Each row is where one point has got to under a steady rotation. How many steps took it there?
The counts run from 0 to 533.
-3 4 9 5 -6 -10 4 1 -17 16 -1 1 2 0 -10 4 16 -14 8 -24 5 -13 8 0 -15 15 -10 8 1 -4 1 -7 -11 -11 10 6 1 12 -2 2 -9 12 8 14 0 -21 -11 -12 7 -11 -3 -6 7 20 3 -10 13 -3 -9 13 0 -10 -13 3 -2 3 -> 291
4 -8 5 -3 -17 1 14 -6 -11 8 2 9 6 -9 -3 5 13 -11 2 -18 2 -13 7 -16 -3 14 -14 -3 1 -6 -11 -11 -19 0 19 1 5 12 -10 1 1 14 -5 12 -3 -17 -7 -2 -5 -2 -13 -6 6 12 -2 -11 -1 -1 -23 17 3 -4 0 8 -11 9 -> 36
1 -2 7 -3 -3 -6 10 0 -13 17 -8 0 0 -3 -4 3 19 -11 4 -29 -5 -12 0 -3 -14 5 -9 -7 12 7 0 -10 -13 -8 11 15 -8 10 -10 5 -10 9 2 19 -8 -11 -4 -5 8 -9 -14 -3 1 12 -4 -8 1 -6 -21 10 -12 -6 -13 8 -5 6 -> 350
-5 -4 -4 -7 -12 -4 13 9 -15 8 1 3 5 -6 1 4 14 -15 2 -17 -1 -10 -1 -14 1 9 -7 -2 4 3 4 -9 -26 -6 22 5 2 15 -9 2 -4 1 -8 19 4 -16 -9 -9 3 -9 -8 -7 7 12 -5 -9 -6 10 -26 6 0 -5 -1 6 -2 14 -> 428
5 -1 7 -1 -9 -11 15 -5 -10 19 1 -1 -1 0 -3 4 14 -18 9 -23 -11 -15 4 -14 -9 6 -15 -14 13 6 -6 -11 -11 -6 16 6 -11 -1 -8 4 1 11 -9 6 -12 -9 3 5 6 -1 -13 -4 -1 6 -8 -2 4 -5 -18 19 -7 2 -9 -6 -19 3 -> 347
-3 3 12 6 -7 -10 0 -4 -9 10 6 -6 9 -2 -6 14 1 -15 -1 -27 8 -10 5 -12 -12 10 -9 -8 1 11 3 -6 -24 -6 15 -2 -15 10 -8 10 3 4 11 9 -11 -8 -7 -7 8 4 -8 -4 0 14 -10 -16 12 -2 -18 11 1 2 -1 -7 -8 2 -> 307
-6 5 4 4 -11 -14 12 1 -10 13 4 -7 7 3 1 11 12 -20 10 -21 -1 -10 9 -20 -3 10 -7 -3 1 6 9 -11 -22 -10 15 -3 -7 10 -4 12 2 12 -12 7 -1 -16 -12 0 17 0 2 -1 8 7 -11 -5 8 -1 -9 13 3 7 10 3 -9 7 -> 55
7 -7 7 2 -11 -14 5 1 -9 10 -2 3 5 2 -9 16 9 -10 -5 -18 -2 -13 8 -1 0 8 -20 5 2 -7 -6 -11 -13 -3 15 4 10 6 -19 -6 -4 0 3 15 -5 -23 -7 -4 5 -9 -10 -3 1 -4 -8 -10 12 1 -24 17 -1 -3 -5 15 -11 4 -> 141
-10 -3 4 3 2 -9 13 13 -3 16 1 0 9 -3 -1 12 20 -8 -4 -26 -4 -9 7 -6 -9 8 -10 -6 12 -8 4 -1 -16 -10 13 9 -6 0 -7 -5 -3 -7 -7 17 3 -18 3 -9 12 -3 -1 -11 1 13 0 -15 -1 14 -24 9 6 1 -7 3 -4 8 -> 171
0 4 12 -1 -8 -2 10 0 -9 12 11 9 4 3 -10 3 14 -12 5 -27 1 -8 8 -16 -15 14 -16 3 5 0 -9 -6 -8 -6 13 -3 -10 7 -1 2 -4 16 4 14 -4 -13 -1 -2 -5 -4 -11 -7 5 24 5 -7 11 -5 -17 18 2 -4 -12 -5 -10 -1 -> 188
1 -3 6 -8 -11 -12 3 -4 -14 6 2 -4 4 6 -8 8 5 -16 5 -16 6 -5 13 -9 -12 13 -15 7 -7 4 3 -16 -22 -9 13 -3 0 15 -6 9 1 11 7 13 -5 -20 -11 -11 8 -6 -4 -2 13 8 -3 -16 3 -13 -17 9 7 -2 3 8 -8 0 -> 148
-5 3 12 10 -5 -18 10 1 -4 19 1 -7 11 5 -6 14 20 -16 6 -15 3 -8 8 -6 -5 12 -10 -4 3 -3 8 -2 -18 -14 14 5 -12 6 -10 6 7 3 -2 4 -8 -23 -4 -12 22 3 -1 -3 4 16 -1 -14 7 0 -11 6 9 1 1 5 -4 6 -> 386
-2 -2 3 -11 -13 -3 10 -1 -18 10 -1 0 -4 9 -4 5 11 -16 9 -20 5 -4 7 -13 -8 9 -16 5 -3 8 -7 -22 -15 -6 18 2 3 13 -8 11 -5 14 5 9 -3 -19 -11 -2 6 -11 -4 -7 9 8 -1 -6 0 -10 -20 14 1 -4 0 2 -12 0 -> 39
-9 -2 -4 -3 -2 -7 11 7 -5 9 3 -5 9 -7 3 7 11 -7 3 -26 -10 -9 13 -18 -9 7 -11 -12 13 -4 9 -7 -23 -7 17 1 -6 5 -3 5 0 0 -17 20 1 -10 2 -4 7 4 -2 -6 0 8 -8 -16 -3 -1 -24 7 1 8 7 9 -4 9 -> 487
-1 9 7 7 2 -17 2 2 -8 17 8 -4 9 8 -11 8 13 -13 4 -23 -7 -9 14 -6 -12 11 -16 2 9 2 10 3 -15 -16 7 1 -15 5 -3 5 -1 9 2 14 -8 -14 1 -10 14 3 -4 -4 2 18 0 -12 16 -7 -14 9 1 3 -8 5 -4 0 -> 232
-4 -1 2 -5 -5 -14 14 2 -9 16 4 -7 4 8 2 7 14 -18 12 -19 -5 -6 9 -16 -7 4 -12 -9 7 8 7 -12 -21 -12 20 2 -12 3 -4 13 6 5 -9 7 -6 -16 1 -3 20 3 -1 -6 4 10 0 -6 -5 -4 -15 4 7 4 3 -1 -11 2 -> 490
-2 -4 1 3 -7 -13 17 10 -9 19 3 5 9 0 1 10 21 -11 4 -17 -6 -10 6 -9 0 9 -15 -4 13 -12 1 -4 -16 -4 17 9 1 2 -12 -1 -1 -2 -13 14 3 -21 1 -7 11 0 -7 -13 0 13 4 -9 0 9 -20 11 3 -1 -3 11 -5 11 -> 497
5 5 11 7 -3 -20 5 -1 -4 17 12 -2 11 5 -10 9 11 -15 9 -19 -11 -12 13 -11 -9 11 -16 0 9 -4 8 0 -15 -10 12 0 -13 0 -6 5 5 11 -5 7 -9 -15 0 -8 13 5 -8 -4 0 14 -5 -9 16 -6 -13 14 2 6 -4 4 -8 1 -> 233
4 3 3 -1 -13 -3 9 -2 -17 12 8 2 2 -4 -3 5 2 -18 7 -28 -3 -15 4 -17 -9 7 -15 -8 6 7 -7 -15 -19 -1 20 -6 -5 4 -6 5 -6 12 -2 10 -6 -4 -6 6 -3 -1 -8 -7 1 8 -12 -6 5 -4 -16 22 -4 3 -3 -10 -16 0 -> 194
-3 0 -2 -10 -9 -10 12 14 -15 11 1 3 2 10 -5 10 13 -14 0 -14 -4 -10 1 -9 1 5 -19 7 7 0 3 -11 -18 -12 20 3 2 8 -15 1 -4 -7 -5 16 4 -20 -3 -9 12 -12 -5 -9 1 8 4 -1 -4 9 -28 4 -1 -1 -3 2 -4 1 -> 107
-3 11 5 7 2 -16 1 5 -10 17 3 -6 10 3 -13 9 10 -10 0 -31 -13 -13 14 -3 -15 10 -15 2 13 -3 11 2 -16 -15 7 3 -6 5 -3 1 -5 0 1 21 0 -12 1 -11 12 -3 -2 -4 -3 17 -5 -15 13 -3 -15 6 -6 4 -11 5 2 0 -> 231
-8 3 0 -4 -6 -6 0 5 -12 6 0 -9 5 6 -9 14 1 -12 -2 -29 4 -10 13 -4 -13 8 -21 6 1 1 3 -12 -21 -11 14 -6 5 10 -8 9 0 -5 12 16 3 -15 -6 -7 7 -9 4 -7 1 7 -1 -16 7 -2 -24 4 2 0 0 -3 -6 -6 -> 152
-4 0 -4 -1 0 -18 6 12 -16 13 1 -7 8 0 6 12 10 -15 4 -22 -6 -8 12 -6 -4 5 -14 -6 12 0 10 -13 -24 -7 15 6 -4 3 -5 6 -3 -9 -10 17 1 -18 -3 -8 19 0 3 -11 -1 7 -7 -12 0 7 -19 5 2 5 2 7 -3 7 -> 166
1 0 16 0 -12 -4 11 -3 -12 16 -3 3 0 10 -12 10 15 -15 1 -19 6 -12 -3 -6 -7 6 -18 -1 1 5 -13 -11 -9 -12 16 7 -1 8 -20 6 -3 7 9 6 -8 -17 -1 -1 8 -7 -13 -6 -1 11 1 -4 5 -3 -23 13 -6 -7 -8 -3 -16 0 -> 356
-2 12 1 11 -3 -20 8 10 -16 17 5 -3 5 8 -8 8 7 -13 3 -23 -14 -17 5 -6 -2 3 -14 4 11 -1 8 -6 -13 -7 11 1 2 4 -9 -1 -10 0 -7 19 0 -13 -5 -4 14 -3 -3 -6 -4 6 -9 -1 16 5 -16 15 -14 6 -7 2 -4 2 -> 448
-3 8 -3 0 0 -10 11 11 -16 18 4 0 5 3 -7 5 7 -11 5 -29 -16 -16 8 -7 -8 4 -20 -4 17 -2 3 -6 -15 -7 16 -1 0 -3 -6 3 -5 -4 -8 19 3 -5 4 -4 8 -4 -2 -11 -9 12 -3 -4 8 5 -18 9 -10 4 -12 -6 -5 -1 -> 339
6 5 7 -3 -7 -14 11 2 -20 19 8 7 -1 6 -3 4 15 -19 15 -15 1 -9 8 -4 -6 11 -16 7 4 0 -3 -13 -13 -6 17 4 -5 0 -4 6 -1 10 2 6 -6 -20 -4 -9 9 -4 -7 -13 5 22 5 -5 5 -2 -11 15 7 -8 -14 -7 -7 -3 -> 183
-3 -6 11 -9 -7 -7 3 0 -5 4 -3 -2 7 3 -15 8 8 -8 -4 -26 3 -8 10 -5 -16 12 -18 6 0 -1 -5 -7 -14 -14 9 1 -3 12 -7 -3 0 7 12 18 -5 -19 -4 -8 -2 -11 -9 2 8 7 4 -19 5 -8 -29 6 4 -4 -5 10 -8 -1 -> 469
-5 -4 0 -13 -6 1 5 1 -13 4 -2 -2 2 -1 -6 3 9 -8 2 -28 2 -6 11 -9 -16 11 -18 2 4 5 -5 -14 -19 -9 16 1 1 14 -3 9 -5 3 6 21 -1 -14 -4 -7 -2 -11 -5 -7 6 14 4 -16 -8 -10 -28 5 3 -5 -5 4 -4 -4 -> 256
-6 -3 5 -2 -4 -4 8 12 -9 10 7 8 7 1 0 17 15 -6 -6 -26 2 -2 5 -12 -8 2 -10 -7 7 7 0 -7 -18 -2 15 7 -15 12 -10 3 -7 -1 6 24 -3 -13 -4 -5 7 -2 -16 -13 3 16 -3 -11 1 5 -29 8 -2 0 -1 8 -3 6 -> 419
-4 6 4 5 -5 -5 9 6 -14 12 5 9 4 3 -6 9 14 -4 1 -29 -5 -9 11 -6 -11 11 -16 8 7 -5 -4 -10 -7 -1 10 1 1 12 -2 2 -16 10 5 24 2 -16 -7 -6 0 -5 -9 -10 4 21 2 -7 13 -8 -17 18 -5 -1 -8 7 -3 0 -> 513
-7 14 5 3 -8 -1 14 -4 -14 19 1 -5 4 6 -11 -2 11 -17 12 -25 -5 -18 3 -16 -12 12 -12 -4 6 3 1 -4 -16 -15 16 -5 -2 9 -4 12 1 15 -8 10 1 -9 -3 -5 7 -5 3 -4 2 21 1 -4 6 -5 -10 9 -5 3 -8 -12 -7 0 -> 119
8 -10 1 -7 -8 -11 7 4 -7 8 3 10 7 -1 -5 11 9 -4 -2 -16 -2 -7 9 -4 -2 9 -21 2 8 -6 -4 -8 -18 0 18 6 3 5 -13 -3 -1 0 5 21 -5 -18 -2 -7 1 -6 -16 -9 2 9 2 -14 1 -1 -32 11 2 -6 -5 14 -6 3 -> 250
-2 0 12 0 -9 -14 14 -2 -14 18 -6 -2 -2 6 -7 3 16 -24 14 -23 1 -14 5 -5 -6 14 -10 3 3 0 -4 -15 -11 -11 13 2 0 5 -5 1 0 13 -4 -3 -4 -23 -10 -1 10 -13 3 -5 7 9 -1 -3 7 -2 -11 20 3 -5 -10 -5 -13 3 -> 287
-6 1 16 3 -11 -4 13 3 -5 11 7 1 4 8 -9 17 11 -15 -5 -23 6 -8 -3 -19 -6 4 -11 -7 2 13 -8 -7 -14 -9 16 -2 -15 10 -15 4 1 7 4 5 -6 -10 -6 5 8 -1 -12 -3 2 8 -7 -4 9 2 -26 17 -5 4 3 -2 -15 0 -> 203
